126, 147, 169, 150
139, 145, 140, 117
163, 116, 65, 134
177, 141, 111, 99
->
126, 147
139, 145

169, 170, 129, 126
105, 62, 103, 114
->
169, 170
105, 62

176, 115
92, 147
205, 77
97, 213
->
176, 115
92, 147

65, 179, 160, 192, 207
153, 84, 83, 100, 112
63, 189, 148, 192, 202
142, 117, 109, 115, 124
->
65, 179
153, 84

69, 114
158, 186
54, 156
->
69, 114
158, 186

209, 92, 116, 93
123, 102, 143, 136
->
209, 92
123, 102

59, 95, 101, 110
199, 145, 185, 163
->
59, 95
199, 145

163, 195, 122, 162
51, 153, 79, 115
101, 166, 199, 54
->
163, 195
51, 153

119, 51, 163, 139, 114
185, 76, 157, 105, 187
108, 73, 168, 121, 106
108, 100, 179, 46, 105
193, 66, 101, 172, 187
->
119, 51
185, 76
---
205, 130, 64, 139, 138, 131, 98, 133
206, 157, 113, 82, 119, 124, 150, 79
133, 206, 164, 156, 119, 155, 184, 130
82, 131, 186, 158, 208, 105, 133, 130
83, 98, 176, 107, 137, 114, 161, 75
162, 128, 114, 62, 57, 107, 99, 154
65, 86, 152, 120, 93, 86, 130, 169
73, 175, 104, 118, 67, 142, 114, 87
142, 167, 214, 140, 159, 131, 155, 119
->
133, 206, 164, 156, 119, 155, 184, 130
73, 175, 104, 118, 67, 142, 114, 87
142, 167, 214, 140, 159, 131, 155, 119
206, 157, 113, 82, 119, 124, 150, 79
82, 131, 186, 158, 208, 105, 133, 130
205, 130, 64, 139, 138, 131, 98, 133
162, 128, 114, 62, 57, 107, 99, 154
83, 98, 176, 107, 137, 114, 161, 75
65, 86, 152, 120, 93, 86, 130, 169

114, 74, 109, 130, 143, 138, 124, 107, 138
126, 127, 77, 165, 139, 142, 106, 103, 163
97, 41, 173, 94, 140, 116, 160, 133, 97
->
126, 127, 77, 165, 139, 142, 106, 103, 163
114, 74, 109, 130, 143, 138, 124, 107, 138
97, 41, 173, 94, 140, 116, 160, 133, 97

134, 118, 142, 133, 135, 144, 112, 126, 138, 138
87, 106, 139, 166, 87, 108, 138, 173, 89, 90
140, 146, 107, 103, 138, 120, 137, 106, 135, 133
151, 128, 136, 116, 152, 152, 108, 107, 154, 154
146, 127, 136, 120, 147, 147, 112, 112, 149, 149
128, 129, 125, 125, 128, 126, 128, 126, 127, 127
79, 58, 183, 196, 83, 141, 88, 187, 95, 99
->
140, 146, 107, 103, 138, 120, 137, 106, 135, 133
128, 129, 125, 125, 128, 126, 128, 126, 127, 127
151, 128, 136, 116, 152, 152, 108, 107, 154, 154
146, 127, 136, 120, 147, 147, 112, 112, 149, 149
134, 118, 142, 133, 135, 144, 112, 126, 138, 138
87, 106, 139, 166, 87, 108, 138, 173, 89, 90
79, 58, 183, 196, 83, 141, 88, 187, 95, 99

190, 211, 207, 175, 201, 175, 53, 209, 197, 131, 148, 101, 72, 205
200, 84, 66, 124, 188, 71, 157, 48, 165, 153, 81, 114, 116, 114
45, 118, 40, 48, 126, 56, 164, 116, 119, 170, 140, 192, 177, 128
90, 145, 208, 206, 153, 90, 182, 191, 131, 207, 191, 124, 206, 179
->
190, 211, 207, 175, 201, 175, 53, 209, 197, 131, 148, 101, 72, 205
90, 145, 208, 206, 153, 90, 182, 191, 131, 207, 191, 124, 206, 179
45, 118, 40, 48, 126, 56, 164, 116, 119, 170, 140, 192, 177, 128
200, 84, 66, 124, 188, 71, 157, 48, 165, 153, 81, 114, 116, 114

147, 82, 99, 168, 96, 162, 167, 143, 167, 145, 145, 162, 142, 102, 144
151, 166, 42, 141, 188, 129, 130, 156, 129, 150, 150, 127, 146, 46, 158
103, 140, 84, 145, 151, 161, 168, 108, 167, 109, 109, 137, 109, 88, 106
51, 128, 130, 130, 120, 180, 194, 58, 194, 65, 66, 130, 70, 134, 52
->
151, 166, 42, 141, 188, 129, 130, 156, 129, 150, 150, 127, 146, 46, 158
103, 140, 84, 145, 151, 161, 168, 108, 167, 109, 109, 137, 109, 88, 106
51, 128, 130, 130, 120, 180, 194, 58, 194, 65, 66, 130, 70, 134, 52
147, 82, 99, 168, 96, 162, 167, 143, 167, 145, 145, 162, 142, 102, 144

74, 81, 42, 156, 151
74, 104, 65, 149, 154
74, 82, 110, 149, 168
->
74, 104, 65, 149, 154
74, 82, 110, 149, 168
74, 81, 42, 156, 151
---
162, 181, 94
108, 169, 118
93, 131, 136
164, 130, 86
117, 162, 94
134, 186, 64
->
162, 181, 94
93, 131, 136
117, 162, 94

147, 163, 148, 94, 126
137, 115, 133, 94, 96
167, 103, 108, 104, 210
107, 101, 93, 107, 111
136, 100, 116, 158, 155
109, 162, 198, 134, 118
->
147, 163, 148, 94, 126
167, 103, 108, 104, 210
136, 100, 116, 158, 155

122, 143, 138, 136, 139, 108, 125, 138
128, 118, 104, 122, 138, 132, 141, 126
123, 120, 52, 122, 139, 156, 123, 142
74, 145, 152, 89, 134, 140, 148, 154
150, 146, 146, 127, 142, 103, 119, 109
126, 127, 135, 123, 119, 107, 114, 94
104, 141, 148, 122, 129, 154, 143, 127
114, 132, 128, 122, 142, 135, 144, 106
144, 130, 165, 93, 107, 117, 176, 86
141, 113, 122, 138, 133, 168, 133, 112
->
122, 143, 138, 136, 139, 108, 125, 138
123, 120, 52, 122, 139, 156, 123, 142
150, 146, 146, 127, 142, 103, 119, 109
104, 141, 148, 122, 129, 154, 143, 127
144, 130, 165, 93, 107, 117, 176, 86

145, 127, 114, 137, 151, 143, 118, 133, 95, 99
122, 110, 138, 139, 141, 145, 146, 106, 161, 108
139, 145, 121, 148, 134, 134, 111, 139, 121, 107
128, 126, 111, 117, 145, 107, 140, 116, 104, 118
112, 129, 125, 123, 94, 126, 146, 130, 117, 111
145, 112, 114, 93, 162, 58, 150, 91, 114, 72
97, 137, 174, 101, 187, 174, 89, 118, 101, 106
->
145, 127, 114, 137, 151, 143, 118, 133, 95, 99
139, 145, 121, 148, 134, 134, 111, 139, 121, 107
112, 129, 125, 123, 94, 126, 146, 130, 117, 111
97, 137, 174, 101, 187, 174, 89, 118, 101, 106

40, 124, 89, 186, 131
87, 144, 105, 127, 147
78, 186, 164, 105, 112
137, 149, 119, 143, 133
147, 112, 116, 89, 139
->
40, 124, 89, 186, 131
78, 186, 164, 105, 112
147, 112, 116, 89, 139

185, 177, 120, 94, 98, 43, 54
187, 200, 87, 61, 110, 141, 49
->
185, 177, 120, 94, 98, 43, 54

107, 131, 139, 118, 119, 119, 128, 124, 117, 135, 140, 139, 128, 138, 122
119, 128, 109, 148, 78, 177, 116, 65, 136, 160, 96, 98, 104, 133, 137
119, 77, 138, 125, 125, 115, 127, 133, 122, 123, 127, 127, 132, 123, 130
119, 105, 146, 133, 114, 121, 126, 124, 113, 141, 142, 141, 123, 135, 113
->
107, 131, 139, 118, 119, 119, 128, 124, 117, 135, 140, 139, 128, 138, 122
119, 77, 138, 125, 125, 115, 127, 133, 122, 123, 127, 127, 132, 123, 130
